In the rows, 128 means zero.
Turns in one plane each, and the order they were made in; the first pair answered:
turn beten:
[129 190 168 117 147 146 132 161 131 134  95 106 114 157 109 158 130 104
 158 168 133 135 138  93 106 131 192 127 127 136 100 224 141 143] |-> [114 125 158 141 107 134 141 109 175 141 152 123 177 154 136  92 134 201
  94 111 130  59 159 151 166 135 143 191 115 142 141 154 162 156]
[152 123 188 123 149  84 142 141 135 124 127 140 106 169  81 117 111 158
 135 151 155  90 140 120 108 140 170 149 133 189 137 121 121 115] |-> [150 127 188 119 152  85 143 144 138 125 119 132  96 169  82 120 108 159
 142 155 150  85 144 123 106 140 168 147 132 187 136 139 126 116]
[136 155 125 129 120 127 130 124 103 122 110 103 131 145 125 141 138 106
 143 133 155 141 132 119 142 105 148 104 141 134 145 156 132 124] |-> [120 146 121 135 104 123 134 116 120 127 124 101 143 144 134 125 137 142
 134 120 150 105 151 136 168 110 123 126 135 132 157 158 142 127]
[122  97  98 128 102 117 138 131 139 114 126 127 146  87 122 105 112 116
 128 129 127 118  82 147 118 139  96 127 118 105 111 167 129 147] |-> [131  90 101 128 106 114 134 127 127 113 126 130 151  86 116 105 108 112
 121 124 133 131  76 145 117 135 108 127 118 114 115 150 119 145]
turn Kogav:
[162 155 137 115  92 132 134 174 112 121  78  72 126 178 123 145 107 108
 133 155 161 125  59 110 109  94 146 153 127 151 117 156 159 146] |-> [169 128 136 124  86 124 126 144 118 124  98  82 155 184 131 116 113 133
  98 133 171 109  54 128 125  87 141 177 124 170 140  95 160 157]
[123 101 137 170 134 125 147 144 136 154 168 108  99 116  94 156 145 188
 114 168 151 125 162 142 113 102 174 148 108 138 110 138 115  96] |-> [126  98 135 172 132 121 148 143 135 148 167 107 100 118  89 156 144 189
 115 170 154 129 164 139 107  95 179 152 106 139 113 134 117  98]
[ 91 129 127 139 159 112 122 153 110 133 110 132  68 114 158 155 140 125
 141 137 136 153 154 113 154 127 152 107 149 206 174 125  95  99] |-> [ 98 117 125 142 162 107 120 138 111 131 121 136  86 119 164 143 140 134
 122 122 143 148 151 125 157 126 151 118 149 209 188  93  94 109]
[128 143  96 119 187 179 136 131 145 142 126 155 110 112 130 151 133 111
  98 157 147 138 138 104 141 109 101 131 119  95 148 136 182 122] |-> [137 132 106 109 192 174 130 142 122 144 108 157  98 115 112 151 128  89
 115 168 152 155 111  85 118 106 131 119 124 106 137 131 164 117]
turn dilif:
[ 92  96 133 138 163 118 161 119  97 143 160 152 125 110 116 136 133 125
 138 119 149 134 155 126 139 136 111 106 151 138 130  62 134 160] |-> [103  83 145 140 160 112 159 121  96 140 155 152 129 125 106 130 132 126
 140 125 155 128 138 120 129 139 131 122 146 148 125  53 129 164]
[138 137 158 114 119 146 121 128 154 124 161 112 106 130 118 145 129 140
 156 158 115  96 139 118 140 147 132 159 134 145 135 162 129 118] |-> [140 127 161 117 114 145 118 128 150 122 157 112 113 131 115 139 121 139
 151 158 119  97 124 121 132 149 138 168 129 144 132 162 129 130]
[118 122 115 144 113 100 145  91  94 148 158 120 121 111 130 113 134 175
 126 112 124  96 161 176 203 152  69 140 157 128 120  51 133  89] |-> [132 115 128 152 122  97 141  94  96 144 157 118 114 136 117 112 136 182
 131 122 139  95 153 171 192 152  97 152 154 149 120  33 131  82]
turn Pim:
[143 103 104 136 126 136 111 126  98 161 196 191 105 142 175 137 126 167
  96 103  96  91 155 148 197  98 133 110 154  92 157 137 125 128] |-> [146  92 106 131 136 124 113 135  85 159 193 191  92 146 159 147 125 167
 113 102 103 103 154 141 193 101 153  94 159 109 153 119 114 106]
[140 150 108 114 133 129 114 131 130 128 101 148  92 131 123 166 137 123
 157 125 123 158 151 121 120  99 158  80 131 122 132 111 121 108] |-> [143 127  86 112 114 131 100 115 127 122 101 150 122 101 133 131 113 110
 125 116 116 162 105 128 114  95 134  92 127  99 113 117 125 149]
[123  87 112 137 133  87 118 149 138 119 129  93 179  81 135 122  93 165
 114  97 121 107 100 131 144 150 123 131 133 151 153 139 110 183] |-> [117 125 127 146 149  98 125 156 162 120 135  80 169 115 141 150 118 184
 127 110 126  86 150 127 161 151 126 136 126 158 172 150 124 169]

Between the rows of a pair lie 2 to 3 turns.
[132 120 142 143 138 111 124 153 142 111 115 111 102 130 112 123 139 134
 190 149 118  83 128 154  92 125 144 181 109 169 156 188 132 120] |-> [115  98 112 131 116 107 128 146 119 116 119 127 118  77 123 105 121 110
 177 133  99 102  98 161  94 126 104 151 122 134 143 204 124 126] : Pim dilif
[156 148 123 141  82 108 127 160 161 113 116 108 139 143 131 129 150 160
 157 154  96  70 125 117 153 158 143 161 106 157 140 165 121 154] |-> [156 110 116 140  68  95 124 148 148 111 120 124 154 126 127 107 140 162
 142 136  98  74  92 132 150 160 146 164 111 163 137 130 106 156] : dilif Kogav beten
[ 97  68 132 141 102  91 128 145 133 128 138 145  96 129  93 111 137 150
 149 126 120  62 123 149 148 142 135 164 155 153 142 129 122  73] |-> [101  93 138 127 119  95 128 169 119 123 115 135  73 133  81 143 135 118
 175 146 114  86 119 126 125 141 153 140 154 147 124 165 117  69] : beten beten
[119 160 131 122 123 173 114 119 140 139 109 105 138  90 149 150 129  71
 119 137 112 150 152  95 143 139  89 100 142  69 132 187 133 160] |-> [124 121 129 109 126 143 121 129 100 137  96 116 114  83 119 156 117  54
 149 141 110 177 117  92 127 135 127  62 158 104 119 146  95 118] : Pim Pim
[ 90  57 117  98 103 114 144 135  98 111 132 124 108 139 104 123  91 161
 143 111 124  86 159 163 153 146 142 122 141 187 118  92 103  65] |-> [113  72 107  81 113 126 113 138  61 100  96 125 126 111 102 113  65  77
 124 127 128 155  82 127  98 129 157  98 143 147  89 114  95 120] : Pim beten
[129 115 117 113 104 108 130 149  88 120  96 133 133  82 120 109  92  95
 133 135  97 155  56 131  89 128 127 106 138  98  92 169 110 155] |-> [106 166 137 135 107 130 144 154 155 127 123 113 128 133 139 123 118 163
 136 141  92  89 145 141 129 144  96 160 117  94 111 222 153 154] : beten Kogav Pim
[ 88 140 165 124 131 139 131 119 138 106 110 129 134 123  98 142 114 137
 174 123 157 150  87 136  80 127 194 118  89 161 154  86 170  70] |-> [ 84 125 157 126 114 147 132  94 150 108 134 135 164 110 115 112 117 160
 140  97 158 135  90 154 103 123 159 138  90 153 165  58 180  87] : Kogav Pim
[102 131 111 112 189 146  95 127 133 130 126  95  79 165 103 151 160 130
 107 160 129 152 182 134 120 149 133 150 135 181  77 167 182 120] |-> [103  64  98 114 170 125  87  86 114 127 143 117 113 132 100 101 146 140
  65 120 138 153 128 157 124 140 129 157 148 195  90  86 167 131] : Pim Kogav
[131 101 128 136 110 116 140 125 145 120 145 122 126 151 122 132 124 171
 119 121 130  82 141 161 145 144 140 162 133 145 136 104 126 105] |-> [130 122 136 137 108 118 141 144 148 120 130 110 116 159 121 141 122 170
 138 137 123  83 144 148 132 147 145 165 119 134 122 152 123 101] : Kogav dilif
[130  85 119 156 101 121  84 128 107 116 121 140 156 142 160 108 114 138
 134 119 151  78 131 115 109 153 129 142 145 117 127 147 179 153] |-> [132  94 119 152 104 117  87 145  93 117 104 134 142 142 152 121 112 119
 152 133 149  87 122 101  96 161 144 132 144 118 113 170 169 145] : Kogav Kogav
[133 103 131 132 115 140 125 178 165 151  97 121  88 117 109 140 131 150
 168 174 117 104 144 136 151 179 178 121  92 135 102 157 120  63] |-> [129 110 115 143  93 162 103 159 184 150 101 117 125  88 148  99 116 148
 125 162 110  93 128 149 154 183 130 152  81  88  99 190 148 121] : Pim Pim
[108  91 153 105 106 101 147  90 143 120 141 133 134 110 119 113 129 172
 120  88 126 116 138 138 125 127 121 139 142 150 114  98 100  92] |-> [108 141 152  91 133 113 146 121 125 121 107 119 100 107 113 156 132 119
 158 120 118 155 141 106  96 126 137 100 147 128  96 158  96  90] : Kogav beten beten
[148 139 131 115 152 148 122 134 116 124 130 130 113 142 110 149 139 111
 138 141 144 156 134 119 112 116 148  91 132 141 130  94 119 122] |-> [126 141 128 120 131 157 133 128 151 130 154 128 124 147 134 133 147 161
 127 131 126 108 174 142 152 128 101 131 125 133 143 114 138 131] : Kogav beten beten
[126 127 163 162 150  90 137 149 187 162 105 154 156 167 114 138 146 151
 133 119 134  99 134 140 135 105 106 140 126 131 133  97 145  93] |-> [124 146 146 150 144 102 127 168 163 153  78 145 140 142 114 145 126 100
 149 134 123 130  93 119  96 103 108 118 129  94  99 165 142 117] : beten Pim beten
[105 131 130 145 136 165  99 102  85  83 134 139 130 158 108  79 105  85
 136  95 124 192  97 145 108 115 123 146 145 132 155  71 117 146] |-> [ 98 176 141 143 160 173 113 135  86  85 123 126  91 184  98 125 121  83
 183 119 117 189 148 130 112 124 133 137 143 135 152 118 116 113] : Pim Kogav Pim
[131 111 136 128 135 116 137 143 129 142 123 128 125 130 116 140 125 145
 132 102 125 112 145 143 132 129 140 114 137 139 145 102 115  95] |-> [124 125 131 136 125 131 130 130 143 139 131 125 142 126 137 122 118 151
 104  99 123 100 147 146 140 131 112 139 130 113 147 128 135 131] : Pim Pim
[ 96 127 114 155 108 114 115 101 187 123 134  86 145 140 161  76 146 134
 149 142  97  70  96 114 126 143 135 163 156 114 139 136 154 120] |-> [ 81 104  98 134  99  96 123  99 154 123 133  95 138 100 151  80 137 108
 164 127  83  94  74 116 123 145 132 120 171 110 125 124 128  98] : Pim Pim dilif
[140 154 123 149 124 159 111 142 120 104  89 124 130 169 136 133 128 132
 109 163 149 119  91 112  94 122 148 150 131 103  98 180 141 171] |-> [125 132 129 160 111 149 128 125 148 112 121 133 135 187 142 129 142 195
 104 148 150  67 136 139 132 132 139 174 125 128 124 141 151 146] : Pim beten
[152 140 158 144 177 123  76 127 106 120 115  84 133 177 105 102 161 133
 149 167 135 130 129 114 122 124 159 138 105 133 144 111 131 147] |-> [130 149 152 150 168 136  81 125 133 123 126  76 135 175 114 100 163 158
 147 163 124  98 160 124 143 132 130 155 104 120 149 147 149 150] : beten beten Kogav
[124 149 139 125 165 130 155 137 134 124 121 131  94 139 113 174 150 133
 157 142 121 138 168 114 128 117 118  92 140 157 139 103 124  85] |-> [136  95 150 147 122 112 143 121 157 125 124 123 121 164 115 121 132 178
 125 134 130  82 121 135 122 131 135 173 120 169 130  98 130 110] : dilif beten beten
[148 220 129 137 174 160 118 124 154 148 129 119 131 137 145 180 152 123
 118 144 124 171 178  97 142 120 127 134 128 129 126  95 172 177] |-> [147 217 123 140 165 163 112 120 156 149 136 121 146 120 153 162 150 120
 102 136 128 170 164 102 138 117 113 144 127 112 127 105 180 196] : Pim Pim Pim
[127 156  95 107 165 138 138 126 119 143 144 107 111 103 106 167 134 110
 181 135 115 167 162 118 153 127 119  87 129 134 113 139 120  88] |-> [135 123  83 122 132 148 109  84 120 139 149 118 169  77 129 103 109 106
 111 113 122 164  94 130 140 120  98 126 120 105 111 114 136 159] : Kogav Pim
[122 208 129 126 182 145 119 129 136 138 112 125  91 116 143 156 124  75
 158 127 131 189 150  77 115 119 118  69 127 101 156 143 151 161] |-> [104  81  98 111 122  95 127  98 101 137 126 158 121  52 129  84  93  99
 141  78 121 167  68 129 123 129 114  72 143 110 147  88 115 140] : beten Pim Pim
[120  95 129 138  93 150 109  79 137 114 148 147 159 123 145  87 147 177
 106 125 138 143 110 124 147 108 103 172 118 144 135  94 137 157] |-> [126 138 123 117 124 159 106 110  98 106 108 138 124 106 136 125 136  97
 141 152 133 207  85  90 106 103 123 117 125 125 102 146 124 160] : beten dilif
[159 148 146 113 154 135 116 143 100 152 131 104 122 135 101 152 135  94
 156 171 171 185 127 118 110 124 175  91 120 138 134  94 112 111] |-> [149 164 143 121 163 153 112 115 121 156 164 110 147 132 130 140 148 114
 109 147 172 176 163 132 138 110 125 103 121 121 161  66 136 133] : Kogav Kogav beten
[126 113 106 115 108 136 135 120 119 131 137 137 138 109 128 114 126 138
 108 100 114 127 112 135 135 135 101 131 129 113 120 136 130 149] |-> [140 148 126 116 136 145 132 140 113 127 116 127 120 133 119 147 132 103
 136 129 119 148 117 106 114 127 133 117 125 116 112 155 125 144] : beten Pim Kogav
